Every row has one hidden group. Groups can overlap: rows of different groups may look alike.
Each row in order, then its group:
(-44, -8, 38, 19, 1, -42, -15, -13) >> j200
(-8, 30, -10, -27, -41, 25, -52, -19) >> j651
(57, 21, 20, 1, 19, 60, 25, 59) >> j707
(-1, -10, -9, 13, -1, 15, -16, 7) >> j707
(-28, 61, -22, -46, 21, -42, 41, -19) >> j328
(67, 8, -26, -64, 19, 24, 21, -15) >> j328
(-10, 2, -8, -6, -17, 8, -43, -2) >> j286
(-23, -27, 62, 45, 19, 17, 23, 65) >> j707
(43, -23, -16, 51, 60, -1, 82, 45) >> j16
(17, 69, 49, -26, 8, 0, -21, 38) >> j286
(-61, -19, 44, 31, 10, -22, 25, 33) >> j782
(-52, -13, 40, 8, 1, -60, -16, -9) >> j200
(90, 35, -26, -37, -36, 42, -4, 28) >> j328
(69, -67, -65, 7, 56, -7, 83, 35) >> j16
(-7, -7, 13, 22, -6, -3, -21, -4) >> j707
(-5, -2, -1, 9, -10, 21, -26, -5) >> j782
(-69, 14, 33, -35, -13, -66, -31, -22) >> j200
(-11, -7, 52, 60, -5, 18, 30, 61) >> j707
(2, -35, 22, -2, 12, 21, 7, -9) >> j707
(21, 68, -21, -71, -43, 33, -43, -15) >> j651
(17, 8, -66, -47, -18, 35, -20, -20) >> j286
(-24, -13, -2, -2, -8, -33, -13, -12) >> j651
(1, -23, -5, 26, 7, -9, 17, -5) >> j16
(65, 25, -19, 23, 15, -13, 82, -10) >> j16
(-104, 59, 58, -57, 5, -72, -20, -55) >> j200
(-14, 26, -8, -6, 5, -13, 13, -35) >> j328
(53, -33, -65, 29, 66, 23, 74, -23) >> j16
(57, -65, -79, 47, 44, -21, 3, 2) >> j16
(-1, -10, -3, 35, 13, -10, 14, -12) >> j16
(1, -37, 13, 25, -14, 11, -28, -11) >> j707
(-4, 22, 9, 6, -13, 3, -25, 4) >> j286
(-21, -2, -5, -21, -18, -26, -29, -29) >> j651
(-24, 0, 4, -2, -13, -22, -17, -28) >> j651
(-2, -28, -6, 14, 7, 63, 33, 2) >> j782
(5, -7, 23, 30, -12, 7, 2, 11) >> j707
(-25, -2, 5, -16, 2, -35, -31, -31) >> j651
(-15, 26, -33, -86, -14, 33, -18, 36) >> j286
(4, -2, 3, 19, 11, -14, 33, 6) >> j16
(18, 7, -3, -11, -36, 5, -37, -9) >> j286
(35, 3, 11, 5, 21, 33, 30, -3) >> j707
(-17, -21, 17, 10, 6, -36, -22, -24) >> j651
(5, 1, -24, 13, -22, 10, -29, -2) >> j286
(0, -38, -29, 18, -25, 20, -11, -2) >> j782
(5, -16, 7, 22, 8, 49, -11, 11) >> j707
(7, 15, -3, 8, -33, 6, -32, 5) >> j286
(23, -12, -10, -21, -18, -4, -22, -6) >> j286
(10, 18, -16, 3, -18, 46, 10, -1) >> j707
(-102, 9, 59, -15, -1, -80, 7, 1) >> j200
